The same turns and mirrors carry the whole set onto itself and the rows of a family onto each other. Which other rows belong to the same family as each row named below? List them in the order they appear above.
These 40 rows form 8 families of 5 rows each.
Kufu: [-16  11  36 -10  -1   0  19 -16 -20 -16 -13  14  19  27  -1   2  23 -18
  29  -5 -25 -10  -4 -62   2]
piva: [-14   3  25   5  -2  -1  12  -2  -8 -28 -10   3   9  27   0  -2  13 -26
  17  -9 -27  -5   2 -56  -4]
geva: [-19   5  40 -16  -1 -17  11 -29  -7 -14 -22  14  25   0  -5  -9 -12 -52
  38   8  -2   9   2 -44  -4]
Gav: [-16  10  33 -17  -9 -12   2 -22   7  -9  -9   0  20  -1   3 -16   0 -49
  27  -7  -6  12  17 -38  -6]
vof: [ -1  -9  32  13 -12 -38  -4 -23 -31 -15  -8   8  27  13  -4 -25  -4 -16
  36  12 -20 -34   9 -41 -15]
zepel: [ -9  15  36 -33  -3   4   8 -11 -14   6  -1  11  14   4   2 -33  -1 -27
  40  18  14 -31  21 -38 -15]
Gafig: [-18   3  43  -5  -4  -2  16   9 -12 -17 -10  11   9  38  -4  -7  12 -29
  23 -16  -5  -7  -3 -51 -14]
Saka: [ -3  12  32 -25  -2  11  20 -19 -11  -1   5  14  -3  -7  16 -21   0 -23
  31   4  17 -18  18 -26  -8]
nat: [ -6   2  24  -7   8 -28  34 -11 -20 -22  -3  21  -3  -4   8 -28  29 -17
  44  18   0 -21 -15 -29 -10]
mal: [-23   5  26  -1 -11  -9  -3 -22   4  -9 -15  14  24 -15  -3 -16  19 -44
  46   7 -11   9   7 -44 -10]
Kef: [-11  20  35 -16 -10  -7  16 -13 -17  19  -5  11   2  12  23 -27  -6 -34
  35  23  17 -24  16 -34 -12]
bemug: [-12  20  32 -25   6  -4  10  -4 -23   5   1  20   5  -6  14 -24 -10 -28
  36   7  16 -30  13 -48  -8]
dusa: [ -3   5  26  -8 -31 -28   5 -29 -28 -14 -12   7  21  22  -7  -7  11 -19
  31  11 -26 -43   4 -25 -12]
Fil: [ -2  10  33  -7  -9   3   9  -1 -16 -33   3   3  11  21  -4  -6  23 -38
  34 -16  -6 -24  -9 -62 -12]
ramog: [-13   9  36 -22 -12  -5  20 -13 -14  11   5  18  11   7  14 -16  -2 -15
  34   8  16 -32  32 -30 -17]
zoz: [-19  17  24   6 -12  -7  10 -26   4  -7 -17  14  22   8  10 -15   5 -48
  51   7   0  11   7 -44  -7]
sur: [-25  19  34  -3  -9 -11  -1 -22 -12   0 -26   3  22  -5   8 -21  20 -42
  40   6 -10  12  17 -33  -1]
Mov: [  4   4  30   3 -25 -30   2  -7 -45 -11  -4   1  23  14  -1 -18   0 -18
  16  -3 -19 -33  11 -32 -13]
far: [-11   8  10   2  -2 -41  37  -7 -25 -23   1  15   7  -9  15 -27  12 -17
  36  15  -5 -14  -1 -30 -23]
zumek: [ -2  10  42   1 -18   5  10  -5 -11 -19 -10   4  18  40   6   1  19 -26
  38  -4  -5  -8 -13 -54  -9]
vafo: [ -9   7  15   0  -5 -31  28   7 -21 -19  -8  15  -1 -13  16 -19  14 -21
  28  32  -4 -16  -8 -32 -15]
Sibaf: [ -8   8  36  -2 -13 -11  15 -31  -5 -16 -11  -2  23  -1   5 -23  14 -46
  59  -2  -7   8  15 -43 -19]
gare: [-10   3  25  -9 -16 -33  39 -10 -22 -25   2  36   1   1  10 -16  23 -11
  32  15   0 -15 -11 -29  -7]
Gobut: [  4  -6  28   2 -23 -31  -9 -24 -30 -18  -2  15  28  22  15  -9   4 -25
  33  10 -16 -33  -6 -40 -21]
Muvot: [-22   6   9  -5  -6 -35  28 -16  -5 -10   4  22   5  -3   6 -18   8 -11
  36   9  -1 -30 -20 -33 -26]
zimep: [  8  -5  25   5 -25 -26   8 -18 -30 -24  -8   6  16  27  -2 -25  -2  -9
  17   5 -21 -27   1 -28 -10]
Kul: [ -7  -8  30  10 -18 -25  -4 -24 -36 -23 -13  27  30  24   1 -21  -2 -22
  21   6 -18 -26  14 -34 -15]
neda: [-25   2  25   0 -10 -15   6 -24   4  -8  -7  17  15  -4   0 -10   9 -48
  46  -8   0  10  13 -24  -9]
zovi: [-15   4  38 -12   4   9  16 -21 -18  14 -14  10   1   2   7 -20  -3 -23
  26  12  19 -23   4 -21 -22]
zevom: [  5   0  23   5 -20 -30 -15 -11 -35 -10  -3   7  29   6   3 -25  14 -25
  11   2 -11 -33   0 -38 -17]
sina: [  2 -10  27 -12  -7 -36  28 -12 -23 -21 -12  18  -1  -9  16 -17  24 -29
  41  14   5 -26 -14 -26 -25]
Mivur: [-10   4  19  -4  -7 -32  20  -9 -26  -8   7  25  -8   0  28 -16  18 -21
  35  20   1 -20 -21 -32 -11]
tise: [-20  13  31  -1 -17  -7  18   7  -9 -33 -12  -6  13  31  -9  -1  12 -28
  41   5 -10 -12  -3 -59  -8]
befud: [  3  -9  22  14 -22 -18  -4 -25 -35  -7  -3   9  29  20  -3 -24   8  -3
  38   0 -10 -32   0 -46 -20]
vaf: [ -1  -1  16 -10  -5 -33  36 -21 -11 -25   4  24   6  -6  21 -28   6  -8
  31  14  -2 -23  -3 -31 -23]
genu: [-10   6  29   1  -8   2  20   5 -20 -29  -7   4  13  10   2   6  25 -28
  23 -16 -16  -8  -2 -60 -11]
fiz: [ -3  17  36 -11  -9   4  24  -4 -23  10  -1   3   6   3   8 -29 -13 -15
  47  19  10 -13  21 -41 -10]
lib: [-11   1  49  -2 -13   1  11  11 -12 -17 -13  -3   3  23 -11  -1  17 -22
  29  -1 -14 -20  -7 -57  -7]
mafe: [-11   7  30 -13 -20 -13   8 -24  -7 -12 -11   5  35 -10   0 -20   2 -51
  40  -8   1  10  19 -42 -20]
pum: [ -6  17  29 -17  -5  15  31  -6 -27  -1   1   6   3   1   5 -29   0 -21
  37   7  20 -17  18 -29 -18]

The rest of the family of zoz: Kef, zumek, Gobut, Mivur
The rest of the family of genu: Mov, far, mafe, pum
The rest of the family of sina: bemug, sur, tise, befud
The rest of the family of dusa: Kufu, geva, Muvot, zovi
The rest of the family of vof: zepel, nat, mal, lib
The rest of the family of Sibaf: Fil, vafo, zevom, fiz
The rest of the family of gare: Gafig, ramog, Kul, neda

